128 stands for zero in the data rows.
What is the hidden score of each row? Scores go from 0 to 20, and 10 is about the middle. The score is a weighted sum of the row's numbers plus the product of two more (or one squared), each taken from its middle value.
[ 93 111 151 107 146 149 108 153 113 119 158 145 115 170 132 144 114 139
 132 128 104 129 116 120 107 140 126] >> 6
[133  88 101 122 190 119 171  80 116 124 155 203 181  85 171  84  88 139
  96 105 147 146 129 146 114 129 128] >> 16
[167 116 114 154 142 124 118 143  97 115  95 114 104 174 131 120 107 135
 146 139 132 141 134 124 124 128 123] >> 13
[ 95  99 144  96 149 132  96 146  94  91 152 102  73 125 138 125 130 121
 115 113 111 132 131 131 124 127 139] >> 8
[149 104  98 155  93 133 160 105 135 138 135 193 157 121 141  87  82 156
 110 111 109 129 130 130 136 122 128] >> 7
[160 117 104 155  58 169 116 150 126 163 166 130 100 146 117  95 106 133
  90 151 144 106 129 127 119 131 139] >> 7
[155 101 103 153 157 117 149 111 132 155 195  95 145 161 115 157 111 130
 134 126 118 153 115 131 154 123 133] >> 15
[ 98 164 140 171 139 168 159 152 151 116 106  83  93  77 116 106 113 120
 121 125 133 152 150 151 124 123 132] >> 8
[ 92 140 154 142 140 175 148 155 184 127 116 139 140 133 129 113 128 126
 144 133 132 145 128 126 130 138 130] >> 8
[ 99 172 126 179 135 119 145 113 108 106 149 123 112 133 120 105 126  83
 120 117 113 127 132 109 121 140 134] >> 7
[101 173 136 178 142 159 158 136 140  83 126 106  80  96 124  93 116 104
 108  95 130 146 152 140 112 131 131] >> 9
[122  89 108 120  86 129 117  88 168 111 145 147 142  91 108 125 114 145
 144 142 108 130 120 132 126 129 134] >> 7
[169 124 121 151 113 146 102 165 107 137 141 119 101 141 113 135 126 127
 127 156 147 131 120 123 122 129 124] >> 13
[144  94  99 150 120 131 163  92 167 151 226 162 172 116 129 107  59 151
 127 114 120 134 141 131 136 132 146] >> 8
[123 198  63  72  89 196  70  78  87  39 116  23 229 144 227 129 107 130
 131 168 106 139 113 119 138 120 151] >> 6
[ 93 142 154 143 148 171 153 155 182  85 134 148  82 103 161 124 139 122
 137 140 130 151 136 135 133 145 129] >> 8
[ 85 130 154 136 112 120 141 150 153 196  87 125 193 124 134 134 109 151
 154 140 154 109 118 126 126 123 122] >> 11
[173 130 134 146 161 101 104 157 127  76  91 167 117 121 127 104 105 158
 169 136 132 127 147 140 109 125 136] >> 4
[ 99 164 142 168 138 175 154 145 154 116 117 100 132 134  93  93 112 106
 120 128 122 148 158 135 132 132 131] >> 7
[104 178 105 171 144  68 127  88  86 130 151 188 103 150  96 127 180 139
 142 103  97 125 110 134 133 110 150] >> 6
[161 108 117 149 217  59 142 122 138  96 102  58 133 166 152 133 128 135
 155 157 101  87 133 131 134 154 115] >> 7
[173 143 151 127 121 132 111 157  96 112 133 152 134 105 147  86 140 125
 176  95 151 111 123 117 140 133 119] >> 13
[109 187  94 164 147 117 100  92 125  95 132 194  98 128 108 148 151 140
 121 123 114 120 110 123 131 155 132] >> 8
[159 111  98 156  97 148 144 159 115 153 104  80  76 186 130 162 175 101
 112 130 153 101 121 145 132 134 134] >> 15
[116 194  99 149 112 212  98  62 132  56 125 124 194 187 129 123 169 214
 120 126 136 115 155  83 175 113 118] >> 12
[ 86 127 155 133 116 120 141 149 152 175 100 136 165 113 152 137 119 149
 151 139 153 120 116 129 129 123 127] >> 11
[ 99  96 131 102 100 104  93 130 104 120  69 113 145 138  91  95 146 112
 123  95 130 127 142 132 151 138 105] >> 19
[118  87 109 114 121 128 116  95 151 113 140 106  90  87  99 134 138 128
 150 134 142 128 126 125 138 122 125] >> 12
[159 111 107 154 114 147 121 138 113 159 186 111 130 138 111 119  88 137
 107 129 132 163 113 127 138 115 128] >> 14
[100 175 116 181 132 110 142 101 106 122 138 110 103 109 123 119 135 113
 136 121 114 113 116 105 126 144 126] >> 8
[168 124 133 148 200  48 115 133 140  37  53 143  93 147 159  85  80 153
 156 146 123 105 140 114 134 148 171] >> 4
[ 97 167 130 177 129 132 146 135 124 163 107  82 150 112 105 105 107 100
 137 123 115 128 133 115 122 134 128] >> 9
[100  95 141  95 160 156 110 136  81 159  94 109 139 147  88 143 130 110
 126 130 132  97 152  97 121 109 129] >> 14
[135 197  39  10 121 140 100 109  67 103 134 111 152 173 183 123  90  70
 164 167 112 135 122 105 109  94 133] >> 11
[170 148 176 111 149  86 108 127 203 101 103  98 118 110 128 127  88  90
  82 109 134 114  99  98 137 128 131] >> 10
[ 93 100 144  98  85  85  83 138 114 107 127  96 135 163 110 110 109 124
 119  96 116 130 117 148 129 141 112] >> 13
[173 136 142 138 112 149  91 169 112 141 198 115 143  71 130 130 152 134
 132 148 130 120 130 125 135 146 125] >> 10
[ 90 142 148 152 119 119 148 141 132 149 126 125 150 112 139 125 125 115
 138 151 134 128 131 131 132 131 126] >> 9
[ 84 122 154 128 101  91 131 140 140 164 103 130 164 139 154 133 122 163
 130 137 149 118 131 133 120 128 128] >> 11
[ 91 129 159 128 144 168 142 147 169 101 159 187 114 148 160 146 141 116
 128 136 122 140 108 122 140 137 124] >> 7
[165 156 189  93 130 106 139  68 196 131 119  98 131 140 111 169 126 103
  69 162 129 124 113 119 127 129 124] >> 10
[153 109  96 156  69 147 154 135 124 151  84 158 114 147 143 111 143 133
  96 130 125 105 127 141 121 133 122] >> 10
[ 86 130 155 137 118 106 145 149 151 153 110 131 127  83 172 141 128 146
 149 146 149 119 127 137 129 123 126] >> 11
[121  89 106 118  85 127 117  92 162 108 107 157 162  99 100 122 124 130
 135 152  99 143 123 123 125 134 135] >> 7
[ 87 133 155 137 118 133 144 147 161 167 105 135 176 133 139 124 120 141
 151 143 147 120 126 127 131 129 122] >> 10
[ 94 121 153 121 159 193 142 175 149 176  68 131 118  92 130 160 116 126
 157 120 137 136  91 114 147 118 140] >> 13
[160 110 105 155 116 143 132 138 118 156 154  98 107 162 120 152 128 114
 122 137 136 137 121 128 129 132 144] >> 11
[117  87 110 115 109 124 116  86 161 110 153 127 126 102  85 125 134 135
 145 147 128 139 118 135 132 132 128] >> 9
[ 91 120 155 119 132 149 135 158 143 152 110 141 146 151 154 156 120 136
 133 129 136 143  92 124 143 112 136] >> 10
[ 85 111 151 111  84  79 114 141 106 140  94 120 165 211 123 122 126 158
 102 101 132 133 142 128 134 133 115] >> 12
[100  99 142  98 161 170 122 122  98 107 201 147 143 188 110 117 127 124
 142 129 100 117 125 129 110 149 120] >> 5
[100 180 111 181 133 131 132  89 113 114 141 119 128 138 104 132 140 130
 138 114 106 115 117 100 122 153 121] >> 8
[ 96 110 150 105 161 187 117 158 118 159 102 145 148 142 105 156 118 112
 146 130 119 119 119 108 122 123 125] >> 10
[168 160 194  74 102 139 172  60 106 148 117 133  91 145 104 138 126 147
 149 124 126 143 138 141 128 117 134] >> 13
[156 109 101 156 106 139 144 128 116 145 129 136 121 155 130 126 116 129
 118 127 130 140 121 127 132 128 131] >> 11
[173 136 130 144  97 145 105 164  79 121 113 163 131 110 143 118 150 131
 136 140 136 115 115 130 130 137 130] >> 12
[125  93 103 118  65 124 122 127 148 102   2 194 166 100 131 132 145 100
 107 160  88 138 136 119 120 123 132] >> 12
[145  99  97 145  99 136 152 126 145 147 109 139 141 145 152 151 140 109
 121 123 126 129 140 131 115 143 133] >> 10
[105 183 105 171 138  97 107  91 112 147 134 137 140 149  81 141 161 169
 174 122  87 125  95 102 135 134 121] >> 8
[132  86 100 126 152 127 149  98 131 131 114 162 173 102 152 129 137 118
 115 118 144 151 141 115 115 134 125] >> 14
[146  91  99 142 195 110 171 104 101 134 103 128 153 142 162 154 139 131
 132  93 130 153 109 145 137 126 122] >> 11
[153 109  98 156 121 122 160 106 109 128  87 181 148 139 132 103  93 144
 118 101 103 150 118 124 144 112 127] >> 12
[ 90 150 142 159 122  99 139 129 112 128 155 127 126 113 139 125 121  95
 130 156 125 134 136 133 131 123 133] >> 7
[119  91 106 114  78 119 116 113 140 104  13 194 180 104 104 124 153 108
 106 168 105 161 129 116 132 141 139] >> 12
[ 88 114 153 117 122 129 122 152 131 168 102 124 150 158 137 142 116 158
 123 118 135 130 114 116 125 117 137] >> 11
[ 92 142 155 143 133 168 142 136 180 103 157 163 167 190 126 102 134 108
 130 150 123 144 147 119 134 144 112] >> 6
[169 133 139 138 143 107 102 152 112  92 101 164  89  81 122  61  62 157
 164 128 124 148 144 129 113 127 125] >> 5
[ 97 166 138 172 136 148 145 125 137 101 149 124 138 165 100  89 120  78
 112 138 117 147 149 130 132 139 130] >> 5
[ 95 164 128 175 120  84 140 121  81 150 141 109 146 122 111 117 133  99
 125 132 118 127 123 121 126 130 134] >> 8
[147  93  98 149 140 130 161 117 154 161 177  81 137 162 135 179 147 109
 139 125 140 138 134 131 133 145 140] >> 12
[ 97 101 144  92 173 174 111 160  87 143 101 124 108 134 100 162 122 113
 129 133 111 103 149 100 122 119 131] >> 12
[137  96  97 135  69 142 126 131 155 116  83 142  94 122 171 163 140 111
 121  96 103  99 131 121 122 127 123] >> 11
[ 93 105 149  98 147 146  97 150 101  97 180 146 115 179 131 144 129 136
 127 127  97 126 129 129 109 139 125] >> 4
[167 162 198  66  96 139 208  30  75 163 106 144  73 163 110 134 129 159
 169 138 114 131 164 147 136 116 144] >> 14
[ 88 129 157 129 141 170 151 153 173 137 119 158 139 136 143 136 131 126
 129 132 129 152 102 119 140 119 125] >> 9
[ 92 106 146 103 139 120 102 155  99 114 134 100  66 130 151 143 125 154
 110 114 120 136 133 127 120 125 144] >> 11
[158 106  99 157 117 131 152 134 109 142 107 111 116 165 127 143 145 119
 129 126 137 148 113 137 130 131 132] >> 16
[ 88 141 147 150 109  81 136 126 108 152 150 135 156 125 143 131 120 113
 134 154 135 123 126 134 131 119 117] >> 9
[111  88 115 107 114 119 105 114 132 102  97  97  78  79  86 120 151 112
 139 125 134 131 127 136 145 119 124] >> 14
[135  92  97 133  95 131 133 120 172 127 129 118 112 117 161 171 128 110
 151  99 112 117 148 109 123 121 123] >> 13
[118  88 109 116  86 123 110  93 168 106 136 133 123  94  92 128 120 136
 152 143 113 125 118 138 134 128 131] >> 8
[ 95 108 151 102 158 170 114 160 108 141 124 138 125 150 115 155 122 127
 135 127 116 127 124 115 121 130 130] >> 9
[127 197  48  46 118 157  63 105  97  87 115  34 178 118 215 157  90  96
 118 164  97 145 105 160 102 119 157] >> 2
[ 94 164 128 174 119  57 140 119  64 164 152 117 147 118 108 125 142 113
 132 117 112 122 123 137 133  96 137] >> 9
[ 99 170 133 176 142 157 154 133 137  85 134 116  82 103 129 100 123  93
 107 105 126 145 145 138 120 125 132] >> 7
[ 90 121 152 121 130 139 129 160 144 133 120 136 114 121 176 152 135 144
 141 126 139 151 117 118 148 116 134] >> 11
[149 106  97 157  55 163 147 131 165 165 202 131  95 130 128 101  98 148
 107 136 143  86 143 136 130 130 136] >> 9
[108  87 122 105 142 129 112 106 111 110 151 104 122  95  96  83 149 126
 126 127 154 131 113 134 115 123 131] >> 12
[103 174 125 178 132 176 148 124 150 109 126  87 130 124 103 103 122 134
 116 108 121 141 138 135 105 126 113] >> 7
[157 116  98 153  76 151 138 144 103 147  83 139 104 157 150 119 162 121
  99 150 161 100 130 134 135 132 127] >> 12
[162 114 103 156 120 132 139 145  87 130  65 126 101 180 134 142 152 115
 124 125 133 148 109 129 130 123 128] >> 19
[172 147 170 112 120 123 110 157 106 145 142 110 109  68 155 103 111 136
 113  93 106 153 130 103 141 136 124] >> 12
[ 93 159 142 168 137 158 157 151 164 160  74  83 141 108  97  98 105 119
 134 137 120 130 149 127 130 133 147] >> 8
[ 99 173 120 182 132 121 149 116 108 138 124  82 107  89 120 124 128 114
 133 123 105 119 123 113 115 143 120] >> 8
[ 91 151 143 159 123 112 142 132 122 139 137 114 134 117 130 117 120 101
 130 150 128 136 134 136 134 130 129] >> 8
[ 90 102 143  98  73  78  84 151 122 109  88  95 112 165 107 117 107 123
 116  75 114 140 120 161 144 156 121] >> 17
[ 99 174 123 181 140 110 148 107 104  88 138 129  65  98 138 113 126  80
 119 110 115 126 131 122 118 131 138] >> 8
[139  95  96 136  79 139 137 124 173 132 143 132 117 114 157 157 125 116
 127 113 114 105 147 122 113 125 122] >> 10
[ 87 134 152 141 111 108 141 139 143 169 115 133 177 127 143 128 119 136
 149 148 147 118 129 131 128 124 119] >> 9
[109 188 108 173 133 159 119  81 129  51 121 146  86 137 115 139 145 152
 119 118 143 113 109 116 111 133 122] >> 13
[ 91 107 152 104 131 146 107 147 118 143 151 151 177 212 111 137 121 143
 131 131 108 120 122 119 110 138 121] >> 6
[172 126 124 148 118 147  94 169 121 141 162 116 102 124 104 128 115 135
 126 161 146 137 127 122 118 129 113] >> 13
[ 87 122 154 126 118 121 133 151 145 165 102 131 143 131 158 142 119 155
 133 129 145 127 115 124 133 114 134] >> 11
[125 198  62  83 129 153  67 101 115 132 128 132 162 159 137 137  99 121
 138 118 162 126 138 116 160 121 131] >> 12
[169 122 128 146 172  85  97 151 140 114 124 121  93 102 109  87  78 182
 103 139  74 135 146 127 125 121 131] >> 2
[165 122 109 153  99 135 118 150  76 117  65 180  94 154 132  91 111 136
 105 130 126 130 105 123 127 115 126] >> 13
[171 129 126 150 122 134 109 164 104 104  94 168 118 140 122 130 142 132
 151 141 151 119 121 128 114 124 135] >> 9
[ 86 126 154 130 115  80 135 134 137  97 157 154  87 111 202 135 140 143
 126 150 143 127 142 140 126 125 124] >> 8
[171 129 129 149 136 133 105 165 137 124 134 127 145 138 101 148 143 149
 139 152 137 108 120 140 114 127 125] >> 8
[173 135 145 140 156 107 107 163 142  84 102 167 134 117 119 119 122 152
 169 123 147 117 128 132 118 121 141] >> 7
[ 83 121 153 126  88  61 129 134 125 150 108 129 160 147 160 126 123 161
 123 138 146 115 154 141 116 133 117] >> 9
[119  88 110 112 100 120 119 106 140 106  58 148 146  96 104 128 146 117
 136 154 129 157 135 127 129 139 123] >> 13
[117  89 112 115  99 123 109  87 167 106 173 120 111 103  81 124 124 138
 153 137 128 131 106 145 135 135 126] >> 8
[116  86 112 109 133 128 121  97 119 117  74 146 162  90  92 109 162 120
 111 156 141 153 132 125 129 137 135] >> 10
[128  88 102 128  87 132 124  97 185 121 173 132 130 100 127 142 106 133
 152 116 104 115 137 118 121 123 132] >> 9
[120  90 107 114  80 120 112 112 157 104  58 152 122  94 102 136 140 111
 135 148 101 136 138 131 138 125 132] >> 13
[115  84 115 105 168 141 131  96  94 127  97 123 133  77 107 100 170 126
 107 152 165 145 139 110 127 126 139] >> 19
[101 176 121 181 136 166 156 125 139 117 113  85 109  85 120 115 113 136
 119 108 123 142 142 137 104 127 103] >> 8
[100  93 130 103  99 104  94 128 120 101 106 108 130 129  72 103 138 115
 124 100 126 123 114 146 139 137 114] >> 15
[106 133 157 119 174 255 148 183 168  97 125 177 123 133  87 146 112 137
 132  99 133 121 109 201 138  93 135] >> 5
[ 93 151 145 155 129 132 144 138 148 137 132 123 142 117 124 109 116 107
 142 167 125 143 136 143 124 138 128] >> 6
[ 90 128 159 128 138 157 145 161 157 135 124 154 120 115 169 141 138 123
 136 125 139 145 101 132 150 126 135] >> 10
[128  91 102 128  70 131 123 102 185 116 140 156 151 105 131 136 105 129
 143 129  88 116 130 120 115 122 138] >> 7
[ 99 175 117 183 132 110 144 113 106 144 119  82  93  69 136 130 126 119
 135 116 113 119 117 114 110 140 124] >> 10
[122  84 106 117 147 138 130  85 146 129 182 104 119  85 119 117 140 138
 142 129 156 132 133 114 125 127 130] >> 18
[148 108  96 151  68 144 150 125 125 137  71 193 141 135 154 101 121 138
  99 125 113 115 125 129 118 126 116] >> 9
[134  90  97 130  88 130 129 118 187 128 157 117 102 103 158 166 112 121
 160  93 111 103 150 107 126 110 125] >> 13
[169 160 195  70  89 155 189  48  72 167 131 144  99 152 106 145 152 152
 153 141 122 132 153 146 122 127 129] >> 14
[173 139 140 135  94 150 102 164  71 131 136 157 147  86 162 105 165 118
 145 134 136 113 122 136 144 146 130] >> 13
[169 123 127 147 144 133 103 165 148 139 179  82 141 152  89 162 150 134
 133 158 147 109 134 138 121 126 131] >> 9
[108 182 122 179 128 196 154  99 151  51 119 127  96 150 106 111 134 157
 108 100 148 129 134 140 104 101 109] >> 9
[ 86 137 150 143 105  73 132 116 109 138 174 160 166 150 152 136 131 111
 127 161 136 118 125 133 130 120 111] >> 8
[ 89 112 152 111 127 115 113 145 118 125 137 133 113 160 152 139 124 153
 109 125 128 130 130 122 120 123 135] >> 10
[168 155 190  82 120 121 150  77 142 138 115 120 104 125 118 137 120 127
 121 133 122 145 122 132 123 124 129] >> 10
[104 179 121 179 135 161 147  97 133  69 137 137 105 159 106 106 137 119
 117 111 127 121 129 118 119 128 120] >> 7
[167 159 193  75 109 123 179  53 123 141 102 132  82 146 108 123 112 130
 151 128 139 132 123 129 127 129 133] >> 14
[ 90 105 149 103 122 108  95 150 103 129 132 105 125 162 137 127 125 153
 109 108 129 121 135 123 120 124 135] >> 10
[ 95 112 150 107 162 178 122 165 116 161  86 122 106 114 118 161 117 119
 141 124 128 122 119 109 129 118 137] >> 13
[172 146 167 117 118 143 121 145 109 136 156 135 188 115 127 152 179 102
 128 117 106 108 158 149 113 122 144] >> 9
[ 90 142 150 145 120  91 138 108 119  94 185 184 138 166 150 112 140  82
 125 147 127 121 130 133 142 132 139] >> 4
[100  92 134  97 147 136 112 116  92 132 146  94 141 144 109  97 142 119
 131 120 137 117 129 123 122 119 128] >> 11
[ 89 107 148 107 127 116 109 153 108 145 112 103 109 149 142 141 118 165
 109 116 127 129 133 118 116 123 142] >> 13
[171 153 183  90 114 135 140 107 105 137 129 144 132 130 127 122 126 120
 149 108 126 136 135 130 120 123 132] >> 11
[168 118 119 152 146 120 110 145 111 118 130 112 114 152 116 109  97 152
 138 147 124 159 141 126 130 121 116] >> 15
[ 96 126 157 120 164 233 136 168 170 136 133 176 159 161 109 138 119 115
 155 114 113 127  96 146 140 139 134] >> 7
[ 93 110 150 108 151 153 115 163 113 134 115 119  89 128 135 154 118 146
 128 120 118 134 121 119 124 128 140] >> 10
[172 146 174 114 130 126 109 148 145 154 156 100 144  80 139 141 146 128
  75 117  89 156 136 122 129 118 117] >> 9
[118  84 110 108 164 139 127  95 114 119 123  99  89  72 114 110 164 124
 128 147 168 132 135 115 127 111 133] >> 18
[173 141 157 133 146 125 112 148 171 111 134 143 199 129 115 156 191 114
 127 107 143 106 144 174 109 103 135] >> 9
[172 144 167 125 151 106 112 145 177 101 119 129 168 127 124 125 131  98
 121  95 146 111 115 124 135 113 131] >> 10
[ 90 101 144 100 115  94  93 150  97 125  97  79  95 137 139 122 125 141
  99  90 132 135 143 132 140 129 140] >> 12
[126  89 100 127  96 127 131  99 173 120 122 156 149  90 139 140 121 123
 142 131 112 131 143 107 128 133 129] >> 10
[170 122 125 152 165 107 122 148 130 100 104 108 130 176 122 140 127 136
 150 146 121 136 162 153 122 108 136] >> 8
[173 139 162 130 158  97 103 151 186 101 113 128 141 106 124 118 119 109
 107 112 133 124 114 114 134 121 128] >> 8
[ 88 106 149 107 103  88 102 139 109 132 118 110 138 178 141 125 125 150
 101 108 136 132 140 130 130 130 130] >> 10
[135  92  98 134  93 131 135 116 183 128 164 109 113 105 160 165 107 128
 152 104 111 115 150 103 120 112 126] >> 12
[ 90 131 157 130 145 156 144 152 164  91 154 170  77 114 179 148 143 119
 132 135 130 152 110 128 147 135 127] >> 8
[119 196  89 125 101 220  95  49 114  46 126  94 203 203 149 123 146 187
 126 115 155 112 165  85 189 103 125] >> 14
[164 120 111 153 121 127 121 147  86 107  68 139 106 168 138 108 123 124
 132 139 122 139 130 126 127 126 134] >> 13
[151 108  93 156  81 137 161 129 107 130  53 169 120 154 152  90 134 130
 105 123 119 124 117 137 116 126 115] >> 12
[171 132 145 140 137 133  96 166 152 135 173 110 155  96 109 149 146 143
 130 150 127 124 132 132 125 132 115] >> 10
[ 93 106 148 103 145 133 104 154 103  97 153 119  69 142 151 145 128 147
 114 123 108 133 137 128 117 129 137] >> 8
[148  95  99 152 125 134 158 115 164 165 208  82 129 148 123 169 123 121
 146 124 140 127 140 129 137 140 140] >> 11
[ 96 101 143  96  88  92  84 136 119 108 165 102 142 158 119  99 114 118
 127 107 122 123 114 131 128 146 108] >> 12
[112  87 115 115 117 126 117  82 145 108 156 155 187 106  79  87 132 140
 129 160 125 141  95 137 116 146 133] >> 5
[ 98  95 134 102 101 105  92 128 117 105 126 101 137 148  83  99 136 118
 127 100 127 126 113 142 128 133 114] >> 12
[163 162 197  76 102 126 201  14 146 153 108 115  93 182  97 159 131 145
 115 164 142 118 123 137 129 134 125] >> 15
[170 146 172 118 149 103 112 144 177 118 125 113 143 111 126 125 116 101
  95  96 123 125 112 122 137 114 129] >> 9
[174 143 156 120 109 130 100 163  83 137 155 126 107  48 158  74  93 141
 137 108 121 157 126 104 146 141 118] >> 14
[103 107 148  95 203 224 115 169  98  92 146 158  58 107 116 176 128  86
 154 134  94 124 133 122 125 136 121] >> 8
[ 93  99 143  97 130 122  93 135 103 130 156 105 145 176 121 109 141 131
 126 112 127 128 132 131 116 123 134] >> 9
[103  92 134  98 153 144 120 109  93 120 174 101 140 149 107  86 139 120
 137 116 128 122 126 127 117 133 130] >> 10
[169 123 123 150 121 145  99 168 123 146 169  95 110 137  97 147 135 130
 121 162 144 118 129 129 123 128 125] >> 11
[167 121 124 149 147 114 100 157 125 109 132 111 115 132 126  98  87 156
 120 159 126 131 143 128 119 132 113] >> 7
[111 189  88 149 147 107  65 117 134 162  95 157  98  58 118 201 144 176
 121 131 118 130  98 139  92 155 133] >> 17
[157 102 107 152 184  99 147 117 133 153 174  83 142 155 116 148 110 134
 133 130 100 138 109 138 153 122 125] >> 15
[163 114 107 154 117 143 120 137 110 149 158 116 107 159 118 129 101 127
 115 137 137 149 115 125 132 125 138] >> 11
[ 93 155 142 162 126 110 141 117 116 105 167 153 142 169 118 104 125  77
 115 150 120 135 140 127 137 131 132] >> 5
[ 88 146 142 156 108  76 142 135  99 187 112 100 147  83 134 135 110 120
 135 149 146 122 122 141 128 113 131] >> 10
[ 86 126 159 129 116 105 133 127 144 116 181 184 158 167 179 120 133 133
 127 141 139 119 136 133 138 126 115] >> 6
[ 95 166 120 180 123  68 141 121  84 183 137  97 137  90 128 130 128 123
 146 109 106 129 129 135 131 101 130] >> 10
[173 139 159 132 153 122 105 151 179 118 137 126 179 107 118 143 166 124
 102 122 120 131 128 148 122 104 126] >> 7
[173 145 167 119 124 130 111 152 121 137 155 124 154  87 144 121 134 128
 114 107 113 140 131 119 134 130 124] >> 10
[120 196  67 101 147 137  48 100 140 170 137 128 149  97 123 172 141 161
  99 128 119 134 135 130 144 148 119] >> 11
[ 96 106 152  99 174 190 107 160 109  72 193 166  73 154 136 156 131 117
 144 127  83 134 123 135 112 151 120] >> 3
[ 93 145 153 145 147 153 152 148 173  75 144 153  69 106 165 116 140 109
 136 144 130 147 145 133 138 145 131] >> 7
[ 95 150 150 153 142 179 152 153 178 111 122 121 131 132 126 105 126 116
 128 138 131 149 149 133 132 142 129] >> 7
[170 126 133 146 178  92 113 152 143  73  96 144 138 154 120 125 134 158
 175 138 133 113 153 149 109 123 142] >> 4
[137  96  96 132  82 133 129 130 170 123 113 106  77 117 166 171 134 108
 153  94 114  99 145 117 126 114 120] >> 13
[160 105 112 151 213  68 156 120 124 103  87  86 127 168 145 139 127 130
 171 133 111 132 131 134 150 135 115] >> 18
[ 87 115 152 117 125  99 119 144 121 104 144 126  64 135 183 149 131 155
 105 129 132 144 135 122 130 123 136] >> 10
[ 99 156 151 157 137 226 154 153 202 103 115 125 170 182  78  76 107 132
 110 129 135 146 168 153 135 130 120] >> 5
[ 88 125 154 126 135 128 136 154 142 118 123 136  66  93 184 151 130 146
 129 131 138 143 115 128 141 122 134] >> 11
[131 195  42  51 160 110  55 131 129 187 139 163 122 149 110 120 124  81
 139 139 142 154 139 119 146 105 101] >> 16
[111  91 117 113  86 114 103 100 165  96 164 117 110 114  82 112 124 136
 151 130 116 120  97 153 133 129 119] >> 10
[169 120 131 146 191  93 112 151 161 117 127  63 136 154  98 136 129 156
 148 158  93 128 144 151 124 135 128] >> 7
[124  93 114  86 255 217 202 112  56 163  90 192  73  50 112 153  58 133
  61 177  61   7 138 173 174 127  81] >> 5
[159 110 108 155 124 142 126 132 118 157 191 104 121 152 108 140 102 131
 116 133 134 156 126 121 136 127 140] >> 10
[155 107  99 156 110 135 155 125 110 144  95 125 118 165 141 138 145 122
 126 122 127 139 123 127 128 128 131] >> 13
[172 136 137 139  98 152 101 165  82 134 140 152 143  92 153 117 169 129
 132 140 138 111 125 138 139 141 138] >> 10
[166 115 122 149 198  73 128 135 145  95  98  90 129 169 129 128 119 146
 162 147 106 121 150 141 136 134 128] >> 8
[172 150 177 102 120 130 133 125 109 126 133 148 145 127 132 115 128 119
 152  96 130 127 132 127 124 122 131] >> 11
